Some points, one per row:
 18  -5  13  26  -5  14  28 -32 -22   9 -20  14  -2   2 -17 -20   6  29 -28   9  13  20  -7 -17
 28 -19 -16   2   1 -17   2  16 -18 -16  12 -24 -18 -15 -12  29  -6  72 -32 -32   8  11 -10  -8
-16 -21  -1  37   7 -16  -5   4 -21  12 -10  41  15  13   0  15   7 -14  -8  12  -9 -19 -29  -3
 54 -48 -22 -73  -3  -4 -35 -69 -23  33 -27 -41 -34 -63 -21  20 -73  63 -11 -50 -59  69  64 -33
  4  12 -22  26  -4  20  13  -1 -28 -10  -2  19  -8   6   3   5  17  -5   4   2   9  13 -12 -22
-34  35  23  -3  -6   4   4  30  -1 -18  50 -24  16  -5  42  -9  64 -23  22  13  42 -16 -14  38
 21 -14  14 -34  13   3  14 -19  15  -9 -15 -14  -6 -11  -1 -13 -24   9  13  16  -3   7  14   8
 -7  -8   8  -5   0   0  -7  -6   5  -3 -12   4  -4  -4 -13  -7 -13   6  -9   9   3  13  10 -18
  8  -1  19 -17   8  11   9  22  12   3   0  -9  -4  17 -18  18  15 -22  29  23   6 -21  19  24
-16 -22  18 -14  11 -15   4  -2   0 -20  10   9  -1  13   0  -4   7 -36  30  19 -16  11  10  14
-20  -5   0  37 -24  -9  10   2 -47 -16   2  41  -4  -3  17  17  21   2 -22  10  13  15 -15 -20
-23   6   7  -8   6  -1 -57 -13 -12  21  -4   2  20 -23  -3 -11  12 -40 -29   8 -20  10  34 -12
 -2  10 -10 -11  30 -17  -5  27   2 -15   3  -3 -10  -1  14  23  20   7   1 -12 -14 -25 -21  31
 20 -56 -28 -34  20 -17  -9 -18 -29   5  -8 -66   2 -21  42  62 -39  39 -72 -66 -13  29  50  50
-15  22  62  20  26  -9  52 -34  35  17 -12   9  44  40  -4 -77  31 -48  27  44  35  12  -8 -40
-17   6 -11  61   2  19  33 -24  -1  -9  14 -20  21 -10  -4  -6  27 -13   7 -16  47  23 -20 -36
  1   2   0  -6  15 -18 -33   7 -37  -7   2 -45   5 -11  39  19 -17 -21 -10 -29 -19  -1   9  12
-11  21  31   9  -1  15  -5 -15   0   8   3  -6  15  -9  -2  -8   3 -12  11   7   4  22  13  10
  7  -3   0 -10   5   4   2  -4 -10  -4  -2 -14  -4   2   6   1  -5  17   8  -6   7  16   0   6
  2  11 -50  50  22 -21  45  56 -21 -15  25 -50  -9  20  26  44   1  37 -50 -37  64 -13 -44 -32
  5   4  44 -30   4   5  38  33  36   0  -1   8  17  22 -31 -12  22 -15  38  23   8 -26  -3  43
 31 -42 -32 -63 -19   1  16  45  45   3 -15  21 -37   8 -21  32   5  72   9 -14 -17 -20 -36  29
Then 32 other points, each followed by its number:
 42 -19 -33  14  32 -50 -10  65  34 -11 -15  16  -5  31  25  42  31 -31  13  -1 -17 -67 -31  69 0
  3 -20  11   3  -2   8   6 -19  -6  21 -24   9  17   0 -18 -12 -19  -7   3  12 -18  21  17  -9 1
 19   1  18 -15  -8  14  34   0  25  -9   5 -12  -2  11  -8 -10  12   8   7   7  18  -1  10   5 2
-12  -2  -1  43 -18 -26  36   8  17   8 -19  87  11   2  -6  31  18 -19  10  15  -3 -10 -14  -3 3
 -2  -7  -7  24  10  -9   9  -3 -10   0  -8  33  17  22  11  23  11 -19   2  12 -20 -14 -10 -18 4
 16 -37 -18 -52 -18  -1 -28  -4  14  -2 -13 -15 -36 -21  17  43 -43  16  -5  -2 -38 -13  25  52 5
  2 -12 -53   3  -1 -13 -48   1 -65   5  14  -5  14 -41  37  43 -20  12 -27 -51  15  -2 -14 -30 6
 -2  22  17  19  -9   0   6  11   7  -6   2  -1  13  14  14   0  16  -5  19 -13  21 -11  -1  18 7
-10  27  -4  30 -22   0  -9  27 -33 -17  33 -19  14 -13  29  15   6  13 -16  -9  34 -20 -33   2 8
  0   4  -6  -4  13  -5 -12  -1  14 -11  -5   7   4  -6   5  -8  -1  11  -7   6   0   0   2  15 9
 22 -42  43  -8  -3 -13  15 -71  70  34 -19  26  17 -17 -81  -5 -26  -2 -11  42 -11  -7  35  -1 10
-23  -2   0   1  14 -55  -7  26   1  -1  21  18  26  21  37  50  38  -8  15   7 -24 -59 -44  53 11
-46  30  39  39 -25  48  45 -26  31 -30  -2   9 -11 -18 -34   1   6  59  -8  17  50  38 -23 -72 12
-21  -9  -1 -41 -23 -15 -32  -6  -4   5  42 -58   5 -42  10 -15 -16   6   4 -12 -29  21  26  11 13
-21  -1 -18  42  -2 -14 -10  25  -8  10 -19  60   4   2  -2  23  -6  -4  -7  16  -5 -14 -16 -11 14
 33 -44 -15 -40   4 -20   9   8  48  -3 -27  20 -17  -6   6  32 -20  11  45 -30 -57 -68 -13  56 15
-23   9  12  33  -8   8 -22  -9  -1  -1  25  -1  22 -23  41   1   7 -33 -11 -46  -2   7  16  -2 16
-21   1  18  -5  -5  34  29   1   9   5   1  -4   9  -5 -14 -21  26  -2   0  23  41 -12  13   7 17
 15 -16  25  20 -22 -14  23 -21 -16   1   2  30 -11  21 -21 -11   5  32 -32  18  40  15 -10 -70 18
 17 -31 -66 -25  -2  -5  29  15  34 -39 -18 -33 -69  29  13  51 -23  73  21 -38  11 -35 -34  12 19
 23 -12  17   8   8  12 -10 -18   0  12 -12   5  25  17 -31 -19 -19  -5   4  11 -15  20  13 -33 20
  0  11   6 -36  12  -9 -72  22  -2   1  31 -61  -6 -15   7   1 -13 -15  22 -46 -31 -14  22  33 21
 21  23  -9  28 -45 -10  69  38   0 -19  61 -37 -25  20   3  -6  17  91  -2   1 105 -33 -44 -11 22
-23  66 -12  44 -24   5 -16  36 -42 -29  63 -29   1 -26  52  21  64 -30 -13  -8  48 -39 -57  18 23
-11 -12   0 -27   7  21  43 -14  31 -12 -21  -2 -16   8  -3   3 -14  34  19 -24  20  -1   1  -6 24
 -9  -2 -23 -13   1  -9 -36  14 -12 -17  17 -29 -13 -15  19  12   5  -5  -4 -13  13 -11 -12  28 25
 18  -7   2 -20   1  14  -9 -21  -2  22  -8 -11  19 -15  12 -22 -25 -13  10 -18 -31  27  21  -1 26
 -2  14   6  -4   7  -3  17  15  16  -2  15  -7   0  11   0   4  16   8   6   6  29 -20 -16  12 27
 12 -42  12 -72   8  11  14  57  79  -4 -42  21  11  62  15 -11  21   9  68  25 -47 -22   5  38 28
  0   5  -3  41 -19  -2  26 -17  -8  15  -7  17  14  11 -31 -14   6  15 -12  -7  -1  34   2 -37 29
-13  19  32   9  -8  25  21 -23  29   5 -13  48  35  18 -13 -37   4 -34  12  31 -24 -15  15  -4 30
  5  -5 -11  -7  15 -19 -16  11  -5  -8   0 -11   5  -7  15   9 -18  12  -2 -19 -11   6  -8  -4 31
Which of these numbered points is nearest to each point below by angle, seen from the average point of the first points? Its number follows each.
 16 -20  49  -8   0  21  34 -26  -5   8 -40  26   2  17 -38 -15 -11  13  14  26 -25  24  31   3 > 1
-26   7  34 -32  -4  -9  12   9  12  13 -15  32  11  27 -18  -3   1 -45   7  27 -34 -13  15  17 > 30
 -3   7   8  -7  18  10  27  30  17 -11  16 -18   5  13  -6   3  20  -5  22  21  22 -10  -7  15 > 27
 -6  25 -24  -9  10   5 -17  45  11 -12  15 -68   1 -14   9  14 -36 -17   3  -3 -17  16  -6  39 > 21
-19 -26 -36  45  -6  10  -9  -9 -69   7  -2   0  21   4  18  23 -30   9 -22  -7  19  12 -18 -34 > 6
  0  10   6  24  -2  20  -5 -10  -8   3   4 -23   4  -3  -3  -9  12 -21  -4   8  14   9  12 -14 > 17
  8  27  34  -6 -23  14  13  10   7   9  30 -17  13   6 -10 -16  -4  -3   5  11   2   5   7 -10 > 2
 25 -28 -41 -73   0   5  -6  34  18 -11 -18 -14 -16 -22  22  37 -42  42 -11 -40   3 -16  29  63 > 5
  9  37 -24  18 -18 -31  16  28   3 -19  46 -30 -15 -20  -4  45   7  94  -7  -8  84 -11 -43   1 > 22
 32  -5  -9   2  -3  27 -50 -28 -29   2  -4 -26  17 -41  27  -4 -41 -11   0  -9 -21  21  19   1 > 26
 15 -19  -4 -43  16  11 -17 -27  15 -19  -9 -17  -7 -11  -9  -8 -38   1   5 -17 -12  47  33   0 > 26
-24  34  38  40  13  30 -36  -7 -36   7  -1   1   0  -6  49 -10  25 -43  20 -29   8 -24  39 -12 > 16
 -2  17  27  18   2  -5  15   1   7  13   5   6  27  18  12 -13  15  -5  17   2  34  11  23  -7 > 7
 -64   36   47   53   20   15  -27  -26   24   37    3   45   31   34   27  -69   48 -116   43    9  -36   -3   52  -16 > 30
 20  16 -25  -2   0   4 -41 -16 -33   6   3  -8  -3 -25  -8 -15 -14  -1 -25 -30 -11  22  -3 -17 > 6
  8   5 -21  16   2 -12 -10  -2  -8  -1   7  -5   7 -20  11  -1 -13  15 -11  -7  23  -4   2  -5 > 6
  2 -14 -12  -8  11  -3 -25 -32 -10  13   2  -8  20 -19  -2 -20 -30 -11 -20  -6 -21  21  18 -12 > 26
